Each row has a name. After each piece below comes the name of the row it's from, unless a question asks for something else. Each question is about the rows just above it. Places in a row count from 0.

[142 129 129 128 124 116 131 123 140 127 116 126 117 130 120 123 137 137
 141 108 144 129 132 126 101] -> Q426
[132  50 125 130 112 148  91 131  57 118 147  85  90 252 110  96 127 119
 109 100 182 117 122 129 137] -> Q557
[142 129 129 123 124 116 131 123 140 127 116 126 117 130 120 123 137 137
 141 108 144 129 132 129 124] -> Q4
[113  86 122 129 165  84 140 129 126 146  50 136  96 115 179 158 178 136
 121 133 142 126 114 159 115] -> Q971
[110  45 124 127  93 152 136 125  70 142 158 123 140 160 147 131  95 103
 106 106 168 118 122 136 126] -> Q583
[134 124 134 128 104 127 116 134 119 145 161  95 155 118 180 138 139 127
 120 173 145 154 198 106 105] -> Q320
Table of tags by key:
[148] -> Q559
[151] -> Q412
[152] -> Q753
[127] -> Q575
[116] -> Q840
[137] -> Q684
[149] -> Q890
[84] -> Q92
Look up the entry of Q557 at place 5 in the table: -> Q559
asked: [142 129 129 123 124 116 131 123 140 127 116 126 117 130 120 123 137 137
 141 108 144 129 132 129 124] -> Q4
[137 129 122 117 182 100 109 119 127  96 110 252  90  85 147 118  57 131
  91 148 112 130 125  50 132] is which row reordered? -> Q557

[129 246  41  18  18 151  76 237  38 151 214  57  77  83 106  22  81 184
  63 233 227 148 176 110 122 239 104  95 121 128 100 230 181 153  20  47
 165  26 137 236 144 175  91 226 151 192  50  15  21 155  97 228  18 125
  92  64 242 146 112  93 107  10 160] = Q183
[175 154 136 193 224  50 224  68 114  15 200 119  71 124 196 224 236 188
 210  74  43 199 133  13  92  34 138 154 223 127  63  31  94 205  52  77
  23 141 159 221  91  75 115 207  28  67 204 124 116 162 161 154  94  97
 172 137 228  71 201 167 189  79 208] = Q482
[175 154 136 193 224  50 224  68 114  15 200 119  71 124 196 224 236 188
 210  74  43 199 133  13  92  34 138 154 223 127  63  31  94 205  52  77
  23 141 159 221  91  75 115 101  28  67 204 124 116 162 161 154  94  97
 172 137 228  71 201 167 189  79 208] = Q971
[129 246  41  18  18 151  76  34  38 151 214  57  77  83 106  22  81 184
  63 233 227 148 176 110 122 239 104  95 121 128 100 230 181 153  20  47
 165  26 137 236 144 175  91 226 151 192  50  15  21 155  97 228  18 245
 129  51 119 226  32  70 186 183  39] = Q286
Table of tags by key:
[106] -> Q440
[165] -> Q603
[201] -> Q640
[112] -> Q693
The tag of Q183, keyed by place 58: -> Q693
Put [236 223  75  79 141 207 208 205 224 133  68 137 221 161  74 154  97  77
  28 228 193 189 154 224  52  71  15 124 196 172 167 114  31 175 116  43
 138 162 224  92  13  63 200  91  94 201 204  71 159  67 188 154 127 119
 199  34  94 124  50 210 115  23 136] back in order: which row is it? -> Q482
Where do [129 246  41  18  18 151  76  34  38 151 214  57  77  83 106  22  81 184
  63 233 227 148 176 110 122 239 104  95 121 128 100 230 181 153  20  47
 165  26 137 236 144 175  91 226 151 192  50  15  21 155  97 228  18 245
 129  51 119 226  32  70 186 183  39] appear? -> Q286

[125 138 101 145 115 134 186 131 171 141  72  92 183 227] -> Q4
[186 131 166  70  73  98 113 159 105  86 111  99 133 129] -> Q426
[116 155 112  85  89 126 150 158  68 156 146  98 100 130] -> Q557
[119  96 131 177 144 228  85 157 176  80 193 100  71 206] -> Q183
[ 97 146 105 133  87 124 149  47 150 109 124  88 169 140] -> Q482
[125 138 101 145 115 134 186 131 171 141  72  88 183 227] -> Q208
[ 68 156 149 158 146  85 100 112  89 130 155 126  98 116] -> Q583
[148 129  34  75 165 186 117  98 127 141 104 117 156  70] -> Q286
[206 157 176  80 144  96 100 132  71 193 119 228 177  85] -> Q842
Which row holds this, read backwards? [150  47 149 124] -> Q482
Table of tags by key:
[125] -> Q341
[150] -> Q457
[116] -> Q975
Join Q557 by its entry at place 0: -> Q975
[ 68  85  89  98 100 112 116 126 130 146 149 155 156 158] is which row reordered? -> Q583
Put [130 116 155 112  85  89 126 150 158  68 156 146  98 100] back in order: which row is it? -> Q557
Put [116  98 126 155 130  89 112 100  85 146 158 149 156  68] back in order: which row is it? -> Q583
[ 71 100  80 193  96 177 144 157 131 206 228 176  85 119] is which row reordered? -> Q183

[112 154 139 154 154 131  99 158 155 144 113  89 142 125 140] : Q426
[130 154 139 159 154 131  99 158 155 144 113  89 211 113 140] : Q4
[211 154 210 159 205 117  99  71 169 144 113 121  57 125 140] : Q971
[130 163 128 159 154 117  90 158 169 155 169  89 160 125 120] : Q583
[159 154 211 127 209 117  95 113 131 144 113  89 142 106 140] : Q208
Which row holds [130 154 139 159 154 131  99 158 155 144 113  89 211 113 140]? -> Q4
Which row holds this, read backwards? [159 210 154 211] -> Q971
Table of tags by key:
[118] -> Q606
[142] -> Q472
[159] -> Q545
[117] -> Q153
[57] -> Q558
[160] -> Q940
[56] -> Q495
The tag of Q583, keyed by place 12: -> Q940
Put [ 99 154 139 158 144 155 113 211 130 159 154  89 113 131 140] back in order: which row is it? -> Q4
asked: [112 154 139 154 154 131  99 158 155 144 113  89 142 125 140] -> Q426

[169 160   2 118  53] = Q583
[175 145  27 116  85] = Q4
[171 145  27 116  85] = Q320
[170 131  61 132  90] = Q183
[202 128  57 145 104] = Q208
Shared by Q4 and Q208: -> [145]
key -> tag
[53] -> Q877
[131] -> Q115
[160] -> Q169
The tag of Q583, keyed by place 1: -> Q169
Which row holds [145 171] read backwards? -> Q320
asked: [169 160   2 118  53] -> Q583

[130 119 123 136 124 143 125] = Q4
[ 97 126 198 134 120 120 122] = Q320
[ 38 155 125 136 127 130 120] = Q183
[126 134 128 151 136 151 132] = Q583
[132 134 152 136 128 126 151] = Q426
Which row holds [127 136 125] read backwards? -> Q183
Put [132 151 136 151 128 134 126] back in order: which row is it? -> Q583
Which row holds these entries in another order? [152 136 128 126 151 132 134] -> Q426

[ 93 101 134 193  97 102 192 163 173] = Q557
[132 145 116 116 152 126 146 152 151] = Q971
[143 142 105 105 141 141 135 132 135] = Q320
[129 124 180 131 117 127 167 123  90] = Q286
[114 104 117 180  96 107 156 142 155] = Q649
[176 163  53  92 187 126 147 194 237] = Q583
[131 135 130 112 135 120 114 141 140] = Q183
[141 140 225 112 175 132 179 153  66] = Q208
[123 119 114 140 106 117 136 121 121] = Q482
[110 106 101 177  93 115 126 119 141] = Q426
[125 130 111 133 143 134 127 122 133] = Q4
key -> tag
[104] -> Q548
[134] -> Q150
[101] -> Q769
[106] -> Q844
The tag of Q557, keyed by place 1: -> Q769
Which row holds [ 93 101 134 193  97 102 192 163 173]? -> Q557
Which value is in both Q649 and Q183? -> [114]

[154 129 131 179 131 110 119 114 164 140  54 115 113 169  92  91 118 151
  99 134 201 160 149 131 156 143  86 142] -> Q971
[111 155 148 142  97 120 135 127 131 160 108 114 132  64 142 162 123 166
  84 160 172 119 163 134 130 132 121 129] -> Q482
[ 77  25 167 152 157 137  98 169  80 114 194  90 124  47 108  40 158  58
  45 113  99 120  73 177 173 115 123 113] -> Q649
[126 139  61 119 176 138 122  35 181  83 162 133  91 194  92 159 155 128
 120 128 105 134 110 128 141 112 116 130] -> Q4
[177 113 113 114 120  90  25  80 194 167   8 137  40  58  77  78  45 152
  47 115 169 161 173 124 158 157  73 122] -> Q583
[ 94 107 150 131 147  85 151 131 136 123 121  94 116 199  83 135 147 100
 208 120  98  81 113 130 154 157 124 130] -> Q426
[197 126  42 142  56 212 130 223 148 174 113 158 153 119 121 179 163 116
 126 134 219 152 153 128 199 185 171 124] -> Q208
[ 94 107 126 131 147  85 151 105 136 123 121  94 145 199  83 135 147 138
 208 120  98 107 113 130 154 157 124 130] -> Q183
[127 110  69 112 196 145 117  49 101  99 193 112 159 149 102 103 144 107
 115 110  61  87 121 123 147  80 125 114] -> Q842
[128 100 147 118 132 115 130 124 116 105 170 171 150 114 110 154 159 120
 157  92 129 172 155 122 146 107 114 125] -> Q320
Which row holds [ 92 194  91] read backwards? -> Q4
asked: [111 155 148 142  97 120 135 127 131 160 108 114 132  64 142 162 123 166
  84 160 172 119 163 134 130 132 121 129] -> Q482
tags:
[174] -> Q303
[140] -> Q192
[114] -> Q382
[139] -> Q468
[123] -> Q732
[99] -> Q226
[83] -> Q427
[100] -> Q529
[87] -> Q248
The tag of Q842, keyed by place 9: -> Q226
Which row holds these entries in another order? [ 73 122 177 113 113 114 120  90  25  80 194 167   8 137  40  58  77  78
  45 152  47 115 169 161 173 124 158 157] -> Q583
Shared by Q208 and Q842: -> [121]
Where do [197 126  42 142  56 212 130 223 148 174 113 158 153 119 121 179 163 116
 126 134 219 152 153 128 199 185 171 124] appear? -> Q208

[187  30 104 103 205  74] : Q842
[243 104 152 205  74  31] : Q557
[187 104 205 153 240  74] : Q426
[101  94 171 202 104  31] : Q482
Put [103  74 187 104  30 205] back in order: which row is it? -> Q842
Shared by Q482 and Q426: -> [104]
[ 74 240] is which row, read backwards? -> Q426
Shared by Q426 and Q482: -> [104]
Which row holds [205 152] read backwards? -> Q557
[ 74 205 103 104  30] is which row, read backwards? -> Q842
Which row holds [104 202 171] read backwards? -> Q482

[189 102 129 133 151 113  92 130 113 136  62 151  92 156 158 133 184 136
 186 110 131 188 115 102 135 135 127 109  84 110 210 141 162  92 144] = Q649
[163 161 129 159 117 195 155 114 142 101 126 117 146 115 193 101 164 111
 149 143  99 168  53 175 112 137 145  81  85 133 175 183 130 127 158] = Q971
[110 130 107  84 128 127 135  83  11 105 141 128 172 132 115 126 124 106
 152 162  79  91 130 163 119 136 150  84 100 130  79 169 105  83 112] = Q583
asked: [163 161 129 159 117 195 155 114 142 101 126 117 146 115 193 101 164 111
 149 143  99 168  53 175 112 137 145  81  85 133 175 183 130 127 158] -> Q971
Table of tags by key:
[168] -> Q373
[114] -> Q48
[176] -> Q963
[103] -> Q515
[162] -> Q359
[175] -> Q724
[163] -> Q432
[102] -> Q137
Join Q971 by its entry at place 23: -> Q724
asked: [110 130 107  84 128 127 135  83  11 105 141 128 172 132 115 126 124 106
 152 162  79  91 130 163 119 136 150  84 100 130  79 169 105  83 112] -> Q583

[125  83  87 140  91 121 159 212  68 146 136  41 130  60 150 130 178 105
 126 138 158 127 119 204]  Q208
[126  28 120  77 142  97 159 147 165 119 114 188  34 218  98  66 138 156
 113 104 128  96 131  75]  Q183
[130  78 163 139 146  99 196 107  90 122 137 107  48 133  97  69 100 157
 140 178 105 112 121  97]  Q583
key -> tag
[147] -> Q607
[149] -> Q311
[150] -> Q668
[99] -> Q964
[98] -> Q473
[97] -> Q485
[159] -> Q526
The tag of Q183, keyed by place 14: -> Q473
Shared by Q183 and Q583: -> [97]
[204 119 127 158 138 126 105 178 130 150  60 130  41 136 146  68 212 159
 121  91 140  87  83 125] is which row reordered? -> Q208

[154 154 230 130]  Q649
[130 229 231 150]  Q971
[241 154 132 131]  Q286
[161 230 165 241]  Q320
Which value is in both Q286 and Q649? -> [154]
Which value is in both Q971 and Q649? -> [130]
Which row holds [154 241] read backwards? -> Q286
[130 230 154] is which row, read backwards? -> Q649
Which value is in both Q320 and Q649? -> [230]

[137  87 129  99  97  86 128 117  94  94 118  32 144 113 123 163  96 107] : Q971
[ 54 131  93  81  85 146 127 122 113  94 128  32 118 126 122 163 137  53] : Q426
[137  87 129  99  97  86 128 117 127  94 118  32 144 113 123 163  96 134] : Q320
[113  94 129  86  96  99 127  97 163 128  87 117 118 134 144 137  32 123] is which row reordered? -> Q320
asked: [ 54 131  93  81  85 146 127 122 113  94 128  32 118 126 122 163 137  53] -> Q426
The row with [137  87 129  99  97  86 128 117  94  94 118  32 144 113 123 163  96 107] is -> Q971
[113 144  32 118  94  94] is which row, read backwards? -> Q971
Table of tags by key:
[107] -> Q403
[108] -> Q384
[135] -> Q298
[96] -> Q390
[134] -> Q31
[53] -> Q600
[94] -> Q149
The tag of Q971, keyed by place 17: -> Q403

[137 224 106  89 226 108 125] -> Q183
[224 125 108 136 106 226  89] -> Q426
[106 125 224 136 109 226  89] -> Q649
Which row holds this, read backwards? [125 108 226] -> Q183
asked: [106 125 224 136 109 226  89] -> Q649
[ 89 106 108 125 136 224 226] is which row reordered? -> Q426
[ 89 226 106 136 108 125 224] is which row reordered? -> Q426

[141 120 142 126 109 124 106 128 125 112  82 140 139] : Q482
[134 128 139 128 110 118 131 117 130 121 140 121 120] : Q583
[132  86 146 116  13 130  24 137 133 123 131  71 122] : Q208
[130 120 144 125  99 127 110 133 121 123 135 107 136] : Q426
[129 120 145 125  97 136 109 134 120 122 137 106 136] : Q4
[127 124 141 127 109 124 128 106 125 120 140 112 127] : Q286
[127 128 138 128 111 118 131 117 130 121 140 115 121] : Q183
[141 120 137 125 117 122 110 129 124 114  97 143 137] : Q557
[137 134 145 120  97 108 136 125 136 122 129 120 106] : Q971
asked: [129 120 145 125  97 136 109 134 120 122 137 106 136] -> Q4
[128 106 124 109] is which row, read backwards? -> Q482
Where do [130 120 144 125  99 127 110 133 121 123 135 107 136] appear? -> Q426
Table of tags by key:
[137] -> Q450
[105] -> Q957
[122] -> Q253
[136] -> Q209
[106] -> Q63
[134] -> Q725
Look up the entry of Q971 at place 12 in the table: -> Q63
asked: [137 134 145 120  97 108 136 125 136 122 129 120 106] -> Q971
Put [136 106 137 122 120 134 109 136  97 125 145 120 129] back in order: which row is it? -> Q4

[165 157 140  76 144 178 158 133 142 103]  Q557
[ 35 114  88 139 167 123 103 132 154 109]  Q426
[140 157 140  76 128 178 158 133 142 103]  Q183
[ 71 147 124 132 154 150 150 126 170 121]  Q583
[ 47 114  88 139 167 123 103 132 154 109]  Q208
[161 155 152 110 119 157 164 126 139 128]  Q842
[186 139 114  32 133 186 125 146 120  68]  Q971
[198 114  88 139 167 123 103 132 139 109]  Q320
key -> tag
[186] -> Q589
[178] -> Q205
[113] -> Q424
[187] -> Q958
[114] -> Q951
Join Q971 by its entry at place 5: -> Q589
Shared by Q320 and Q557: -> [103]
The row with [186 139 114  32 133 186 125 146 120  68] is -> Q971
[ 76 103 128 133 140 140 142 157 158 178] is which row reordered? -> Q183
[150 150 154 132 124] is which row, read backwards? -> Q583

[203 163 108  77 190 223 133 203 192 100  79 210  40 225  46 167 176]  Q482
[190  88  56 118 148  24  71 115 161 196  75  95 221 227 228  61  80]  Q426
[ 51  27  53 148  61 157 180 132 116  46  55 226 224 104 110 136 108]  Q286
[203 163 108  77 190 133  80 203 192 100  79 210  40 225  46 109 178]  Q583
[ 24 110 188 215  59  31  70 160  84  83  97 181  87 145 209  74 161]  Q208
[123  94 217  28 230 187 183  30 182 172  86  85  81 198  47 231  70]  Q649
[ 43 106  58 206 203 184 155 160 115  43  62 127 204  93 142 141 224]  Q320
[ 45  66  93  44 186  49  95 226 114 181 109  51 150 155  32 198  49]  Q183
[ 71 118  80 148  61 196  88  24  75 161 228  95  56 227 189 221 115]  Q842
Which value is in both Q320 and Q426? -> [115]
Which row holds [ 80  61 228 227 221  95  75 196 161 115  71  24] read backwards? -> Q426
Which row holds these entries in another order? [115 161 196  75  95 221 227 228  61  80 190  88  56 118 148  24  71] -> Q426
Shared by Q286 and Q208: -> [110]

[200  91 134  41] -> Q426
[124 119 167 135] -> Q482
[101 139 137 120] -> Q557
[109  51 136 223] -> Q4
[180 135 110 168] -> Q208
[100 154 159 214] -> Q183
[102 120 139 137] -> Q649
[135  17 165  97] -> Q320
[151 133 130 148] -> Q583
[168 179  98 182] -> Q842
[134 125 124  41] -> Q286
[154 159 214 100] is which row reordered? -> Q183
Which row holds these entries in another order? [102 120 137 139] -> Q649

[119 142 121 124 122 127 127 136 119 132 132 123 136 105 126 126 133 121] = Q482
[105 142 136 127 122 126 119 132 119 127 136 126 133 121 121 123 132 123] = Q583
[127 133 126 119 119 132 123 123 121 136 122 121 136 127 132 105 126 143] = Q971
tags:
[120] -> Q576
[122] -> Q56
[126] -> Q177
[121] -> Q241
[125] -> Q630
[132] -> Q284
Join Q971 by its entry at place 11: -> Q241
[121 121 123 132 123 105 142 136 127 122 126 119 132 119 127 136 126 133] is which row reordered? -> Q583
[119 136 127 127 122] is which row, read backwards? -> Q482
Which row holds these entries in another order? [126 133 121 121 123 132 123 105 142 136 127 122 126 119 132 119 127 136] -> Q583

[136 141 134 105 129 123 153 173 131 131 129 131 126 173  89 124 133 135
 122 133 127 103 135 146 139 145 123 139 122 135 122 136 127 124 125 115
 125 127 122 135 127 131 115 119 140 125 135 145 126 141 134 129 135 117
 129 134 139 135 122 170] -> Q320
[128 115 136 102 120 103 154 199 133 125 126 121 131 122  89 123 129 145
 128 148 124 127 125 138 117 148 120 136  93 117 126 134 113 129 135 109
 131 133 130 126 134 129 109 120 133 128 132 165 128 128 128 128 130 124
 125 128 138 124 144 113] -> Q4
[119 112 128  86 119 102 155 140 122 131 129 125 130 117  89 120 123 157
 129 156 124 163 113 131 121 142 120 129 111 115 133 130 117 127 137 122
 134 133 116 125 127 128 160 142 139 132 137 159 132 127 127 129 138 148
 127 134 150 125 147 110] -> Q482
[135 133 121 128 137 104 122  65 117 125 136 135 125 122  89 128 132 118
 130 103 130 148 131 111 147 126 139 116 100 109 125 127 139 129 127 120
 125 123 121 122 129 135 128 125 142 132 130 168 133 128 133 130 133 118
 128 132 137 135 130 122] -> Q183
[133 152 130 177 130 106 123 201 125 129 125 139 127 115  89 138 131 117
 124 130 127 114 130 127 138 141 123 127 128 112 127 134 129 128 126  89
 131 132 161 133 133 130 128 117 129 129 135 134 124 129 122 129 126 117
 120 117 115 128 127 119] -> Q557
[136 120 138  53 123 116 153 159 133 132 128 112 130 168  89 114 135 141
 129 132 125 102 138 142 122 140 127 141 102 136 124 132 117 127 124 118
 125 131 116 133 132 132 140 110 122 121 132 157 125 136 130 128 129 118
 128 132 140 132 128 171] -> Q583
[130 131 118 219 133 101 125  65 112 127 130 128 124 121  89 146 132 104
 130 102 131 130 133 110 152 126 138 119  98 127 122 124 143 132 131 119
 130 119 131 111 133 133 121 111 126 132 128 159 135 126 135 131 120 116
 131 131 131 134 129 116] -> Q286
[134 109 130  56 117 104 138 185 133 123 126 108 128 140  89 115 127 138
 136 134 122  98 121 137 131 140 123 140  90 136 125 130 118 129 131 103
 131 133 132 133 136 131 186 101 129 127 131 164 125 128 130 129 125 105
 127 127 136 127 145 134] -> Q842
[129 124 124  96 137 101 116 160 129 128 126 127 134 129  89 122 130 122
 123 130 133 168 127 121  99 133 133 118 104 107 125 125 131 131 130 150
 126 123 121 119 136 132 142 146 154 128 123 137 122 126 124 130 129 116
 127 118 101 122 122  74] -> Q426
[121 127 123  65 133 105  88 165 129 131 126 138 134 146  89 116 119 148
 134 135 128 153 105 135  98 131 128 132 162 150 133 123 123 132 137 146
 131 124 105 124 125 125 120 157 110 128 126  87 128 129 124 130 135 110
 132 131 115 123 128  97] -> Q971
[117 142 128 142 127 119 131 157 125 110 133 130 156 111 131 132 134 160
 123 159  86 133 112 120 127 127 150 137 140 129 121 115 139 124 127  89
 147 125 121 148 134 128 113 129 120 129 125 130 116 127 102 122 117 119
 137 138 132 163 129 155] -> Q208
Which row holds these entries in another order? [116 130 131 118 219 133 101 125  65 112 127 130 128 124 121  89 146 132
 104 130 102 131 130 133 110 152 126 138 119  98 127 122 124 143 132 131
 119 130 119 131 111 133 133 121 111 126 132 128 159 135 126 135 131 120
 116 131 131 131 134 129] -> Q286
Which row holds these entries in another order? [ 86  89 102 110 111 112 113 115 116 117 117 119 119 120 120 121 122 122
 123 124 125 125 125 127 127 127 127 127 128 128 129 129 129 129 130 130
 131 131 132 132 133 133 134 134 137 137 138 139 140 142 142 147 148 150
 155 156 157 159 160 163] -> Q482

[116 143 116 112  93 119 150 139 117 132 138 107 124 107 139 124 126 132
 121  85 129 144 117 117 140 128 113] -> Q208
[126 146 177 130 127 110 145 108 118 138 130 120 102 103 118 147 121 141
 160 104 129 121 123 105 221 126 116] -> Q842
[104 120 123 118 129 118 130 126 108 121 137 102 110 116 160 145 130 141
 105 127 126 146 147 177 121 103 221] -> Q4
[104 120 123 118 129 118 118 126 108 121 137 102 110 116 160 145 130 141
 105 127 151 146 147 105 137 127 131] -> Q971
Put [221 104 120 123 118 129 118 130 126 108 121 137 102 110 116 160 145 130
 141 105 127 126 146 147 177 121 103] back in order: which row is it? -> Q4
The row with [104 120 123 118 129 118 130 126 108 121 137 102 110 116 160 145 130 141
 105 127 126 146 147 177 121 103 221] is -> Q4
key -> tag
[124] -> Q316
[146] -> Q686
[102] -> Q362
Join Q842 by its entry at place 12: -> Q362

